Points on a tree of curled strands (15 dimensions, forks, no loops)
lan: [ -3 -29  -3  18   0  31  26 -39  11 -15 -24  34  22   7  23]
ruzir: [ -4  16  16 -17  21   2 -16  49   3  12   6 -40  -8  -5  34]
Vif: [-37 -10 -12  22   1 -13   2 -40  -2  10 -10  -6  -8  -2  -5]
Geg: [ 30  50 -31  22  15   3  -5  32 -15   5   1 -26  -9  30 -10]
surop: [ 13 -14   1 -39 -17 -52  -3  -8   3  14  -9  55  12 -27 -39]
Famod: [ 12 -12  -1 -40 -23 -55  -3 -10   3  14 -10  60  17 -27 -40]
zese: [-16 -35   8   0   7  32  40 -54 -16 -23 -38  35  20  -9   4]
ligot: [  8 -18  30 -21  -1 -10 -18  35  -3  14  26 -19 -14   7  20]
Patu: [-26 -21  -1  10   6   7  21 -46  -9  -8 -25  16   6 -11   1]
gad: [-26 -21  -1  10   6   9  21 -47  -9  -9 -24  15   6 -11   1]
Tul: [ 23  57 -15  25   0  22   6  29 -21  10  -2 -17   5  32   7]
bes: [  2  -1  19 -27  12 -22 -16  27   1   3   1 -16 -13  -4   3]
gipe: [ 13 -14  -2 -20 -11  11   8  -9   0 -32   9  21   0 -22  -9]
Rak: [  5 -11 -34  72  24  30 -15 -62  56  14   0 -38 -13  34  -7]
Soget: [  5  -1  25 -25  17  -1 -24  42   4  12  16 -44  -9   6  26]
lova: [ -2  11  18 -23  22   3 -20  47   5  13   9 -45  -8  -1  31]
ked: [ 28   3 -11 -27 -19  -4  -6  24  -1 -37  25   2  -3 -21 -25]
mokis: [ 15 -11  -5 -22 -13   7   4  -3   1 -32  12  19  -2 -23 -12]
tem: [  3 -17 -11  42   2  28  13 -30  37   4  -3  17  24  18  14]
mez: [  6 -20   2 -15  -7  17  14 -20  -4 -31   1  25   2 -19  -4]
datip: [-50   3 -19  35  -8 -24 -19 -35   3  31   4 -29 -22   9 -17]
vopit: [ -6 -29   8  -6   2  27  29 -39 -11 -28 -18  31  11 -12   2]
vut: [ 10 -12   3 -36  -8 -48  -2   0   1  11  -6  38  -1 -23 -33]
fug: [  5 -13 -19  52  12  27   4 -39  43  12   2  -2  14  22   1]
Fot: [ 29  47 -36  22  26  -9  -9  32 -15   3   4 -31 -16  26 -17]
Tori: [  6   5  -2 -29 -27 -51  -7   7  -1   8   0  44  11 -16 -45]
bas: [ -3  13  18 -20  22   3 -19  48   5  13   8 -44  -8  -2  32]
riro: [ 12 -14   2 -37 -12 -49  -1  -3   2  13  -7  43   2 -24 -36]
Biba: [ 29  53 -25  23   8  13   0  30 -17   7   0 -22  -3  33  -4]
vike: [  4 -14 -18  52  11  27   6 -38  43  11   2   0  16  22   2]
bimo: [ 27  19  -6 -23 -27 -17 -18  44  -9 -29  29   4   1  -6 -48]
paf: [-11 -34   3   5   6  31  35 -50  -7 -22 -34  34  19  -4  11]
Rosos: [ -1   9  20 -24  22   3 -23  47   6  13  10 -48  -8   1  30]
muder: [ -4  18  15 -15  21   4 -14  48   1  13   5 -39  -7  -5  35]
ber: [ -8  29  13  -2  16   8  -4  46  -7  12   0 -28  -3  -7  38]
bivi: [ -3 -29  -2  16   1  31  26 -40  10 -16 -25  33  22   6  21]
Nuzo: [-41  -7 -13  25  -1 -17  -3 -40  -1  15  -7 -11 -11   1  -8]
Kido: [-10 -34   3   7   5  31  33 -48  -4 -21 -33  34  20  -2  14]
Laz: [  8  56  -1  24  -1  25  13  31 -25  11  -4 -11   9  21  26]
mela: [-36 -11 -10  20   2 -11   5 -41  -2   7 -11  -3  -6  -3  -5]
mamet: [  6 -13 -32  68  24  29 -12 -60  52  15   0 -33  -8  32  -8]
Fogif: [-48   1 -17  33  -6 -22 -15 -36   2  27   2 -24 -18   7 -14]
Rap: [ 22  -4 -10 -26 -16   0  -2  10   1 -34  19  10  -3 -23 -19]
ronus: [  9 -31  35 -20 -14 -13 -15  27  -4  16  32  -5 -17  10  16]
sipud: [ 10 -17   0 -17  -9  13  11 -15  -1 -32   5  24   1 -20  -7]
lupag: [  8 -10   7 -32  -1 -43  -4   7   0   6  -5  22 -10 -17 -25]
rodo: [ -5  17  16 -16  21   4 -14  48   1  12   5 -39  -8  -5  35]
Vopa: [-33 -13  -7  17   4  -6   9 -42  -4   2 -16   4  -2  -6  -2]
tizo: [ 13 -12   0 -40 -23 -54  -3 -10   4  13 -10  59  17 -27 -40]
Zuroz: [-52   5 -20  38 -10 -25 -25 -33   4  36   7 -34 -26  10 -19]
tuz: [ 13 -15   0 -40 -19 -53  -2  -9   4  14  -9  56  13 -27 -38]
zino: [ -8 -33   1   8   4  31  32 -48  -2 -20 -32  34  20  -1  15]
Kebi: [  9 -17   0 -18  -9  14  10 -15  -1 -31   5  23   0 -20  -7]
beme: [ 13 -13   0 -41 -21 -55  -2 -11   4  14 -11  62  17 -28 -39]
lud: [ -1 -25   6  -9  -1  23  23 -31  -8 -30 -10  29   8 -15   0]
Koto: [-13 -35   5   3   7  31  37 -51 -11 -22 -36  34  20  -6   9]
bago: [ -8  28  13  -4  17   7  -5  47  -7  12   0 -29  -4  -7  38]
kole: [  8  57   1  25  -1  25  13  31 -25  12  -4 -11   9  20  26]
lolav: [ 32  13  -8 -26 -22 -10 -13  41  -7 -38  32  -2  -1 -12 -38]
pesi: [  6 -12 -33  69  24  30 -13 -61  54  14   0 -35 -10  33  -7]
vor: [ 27   3 -11 -27 -19  -3  -6  22   0 -36  26   3  -3 -21 -24]
gif: [  7 -13  28 -21   5  -8 -21  38  -2  13  22 -27 -12   7  22]
Pudok: [  6 -13  28 -22   4  -9 -20  37  -2  13  23 -25 -12   6  22]
lozuv: [ 30   7 -10 -27 -19  -5  -8  30  -3 -39  29   0  -3 -18 -29]
dugok: [-25 -23   0   9   7  11  23 -47 -10 -10 -26  17   7 -11   2]
Suvu: [  9 -37  37 -18 -20 -13 -14  23  -3  16  34   1 -18  12  16]
Vinil: [  2   0  19 -27  13 -20 -17  29   1   3   2 -19 -13  -3   5]
popeb: [-41  -6 -14  27  -2 -17  -4 -39   0  17  -6 -12 -12   2  -9]
luped: [  6 -12 -32  69  24  29 -12 -60  52  15   0 -34  -9  32  -8]
mopek: [ 22  57 -13  26  -1  23   8  29 -21  10  -2 -16   5  31   9]
vob: [ -4  16  16 -16  21   4 -16  49   2  12   5 -40  -7  -5  34]
nisa: [ 22  58 -13  25  -1  22   7  29 -21  10  -2 -15   6  31   9]
mumu: [  3  -3  17 -28  10 -27 -13  23   0   3  -1 -10 -13  -6  -2]
Bafif: [ 19  59 -11  26  -2  24   9  29 -23  10  -2 -14   7  30  12]
pume: [ 14 -12  -4 -22 -12   8   4  -4   1 -32  12  18  -1 -23 -11]
kuzem: [  2   1  20 -27  15 -16 -19  31   2   4   3 -26 -12  -1  10]
muv: [  8  57  -1  25  -2  25  13  30 -25  12  -4 -11   9  21  25]
tiner: [-26 -21  -1  10   6   8  21 -46  -9  -9 -24  15   5 -10   1]
Posam: [  4 -16 -13  45   5  28  10 -32  39   6   0  12  21  19  10]
kaneb: [  4  20  -2 -20 -33 -46 -11  24  -5   1  10  30   8  -5 -52]
Tupo: [  4  24  -3 -18 -33 -44 -13  31  -6  -1  12  26   7  -2 -53]
visog: [  9  58  -1  25  -2  26  12  31 -25  11  -4 -11   9  22  24]
mutel: [  5  -6  13 -28   7 -33 -10  19  -1   3  -2   2 -14 -10 -11]
Tedoz: [ -3 -29  -3  18   0  30  25 -39  13 -15 -23  33  22   7  22]
vel: [ 18  26  -4 -19 -31 -25 -19  46  -9 -21  25   9   3  -1 -55]
rolir: [-41  -6 -14  25  -1 -17  -3 -39  -1  15  -6 -11 -11   1  -8]
let: [  1 -22  -8  31  -2  29  18 -30  28  -5 -11  28  25  13  22]
fafe: [ -1  10  19 -25  22   3 -21  46   6  13  10 -47  -9   1  31]
zadez: [ -2 -26   7  -9  -1  23  24 -32  -9 -30 -10  30   7 -14   0]
gusar: [ -3  13  17 -20  22   3 -18  48   4  13   8 -43  -8  -3  32]
neri: [-42  -6 -14  26  -2 -17  -5 -38  -1  17  -5 -13 -12   2  -9]
letaf: [  4  -2  24 -25  15  -2 -24  42   3  13  16 -41 -10   5  26]
dila: [  4  -6  13 -29   6 -35  -9  17  -1   3  -3   6 -14 -10 -14]
vazur: [ -7  39  10   9  10  15   5  42 -15  12  -3 -19   2  -2  38]
zaran: [-46  -1 -17  31  -4 -21 -12 -37   2  25   0 -21 -17   6 -14]
Tak: [-43  -4 -15  28  -3 -19  -7 -38   0  18  -4 -15 -14   4 -10]
kefog: [ -6  20  15 -13  20   5 -12  48  -1  13   4 -36  -7  -6  35]
bev: [ 11 -45  42 -17 -29 -12 -13  15   1  17  36   9 -17  15  15]
Doti: [-19 -31   5   3   8  25  33 -51 -13 -19 -34  28  15 -11   4]
des: [ 22  -3 -10 -27 -16   0  -3  12   1 -34  20  10  -3 -23 -20]
Per: [-31 -16  -6  15   4  -2  13 -43  -6  -1 -18   7   0  -7  -1]
tuzo: [ 12 -47  43 -17 -32 -12 -12  12   2  17  36  11 -17  17  14]
fil: [ 22  -4 -10 -26 -17   1  -2  10   1 -34  19  10  -2 -24 -19]
Baze: [ 15  58  -6  26  -3  25  11  29 -24  11  -3 -12   9  27  18]
Gor: [ -7  39  11   7  11  13   4  43 -15  12  -3 -20   1  -2  39]
der: [ -9 -30   8  -4   4  28  32 -43 -13 -27 -23  33  13 -11   2]
Kir: [ -1 -26  -5  23  -1  30  24 -35  18 -12 -19  33  24  10  23]
gira: [ 27  19  -6 -23 -26 -17 -17  44  -9 -29  29   4   1  -6 -48]
nid: [ 31  51 -29  23  13   7  -4  31 -14   6   1 -26  -7  32  -8]

Where do the paths along the strands from each line's first point split? (brackets at each fork, the group with the point earlier in the line first; the first line answered)
vut | bev, dugok, kole, lan  ((bev kole) (dugok lan))
beme | ber, gad, ligot, Posam  ((ber ligot) (gad Posam))
mumu | ligot, Vopa, Posam, muv  ((ligot muv) (Vopa Posam))
pume | bago, dugok, Suvu, pesi  ((bago Suvu) (dugok pesi))
Tupo | Zuroz, Suvu, ruzir, let  ((Zuroz let) (Suvu ruzir))
mokis | Rak, tuzo, ruzir, Vopa  ((Rak Vopa) (tuzo ruzir))
zaran | bev, Zuroz, muv, Kir  (((bev muv) Kir) Zuroz)
vor | luped, ligot, nisa, Per  ((luped Per) (ligot nisa))
ber | Tul, bivi, ronus, Tak  (Tul ((bivi Tak) ronus))
vut | zaran, rodo, bev, vike  ((zaran vike) (rodo bev))
mutel | Vif, Tedoz, ligot, nisa  ((Vif Tedoz) (ligot nisa))
lupag | Zuroz, pesi, Baze, bev  ((Zuroz pesi) (Baze bev))
lolav | kole, datip, tuzo, luped  ((kole tuzo) (datip luped))
Baze | Fot, popeb, Tedoz, bev  (Fot ((popeb Tedoz) bev))
let | Patu, ligot, kole, Rak  ((Patu (ligot kole)) Rak)
nid | Fot, bev, Posam, dugok  (Fot (bev (Posam dugok)))
Rap | Nuzo, ber, tem, bev  ((Nuzo tem) (ber bev))
Tul | Suvu, nid, mamet, Per  ((Suvu (mamet Per)) nid)
beme | ronus, tiner, let, Baze  ((ronus Baze) (tiner let))
surop | Geg, luped, zaran, ronus  ((Geg ronus) (luped zaran))
Tul | bivi, Geg, bev, rolir  (((bivi rolir) bev) Geg)
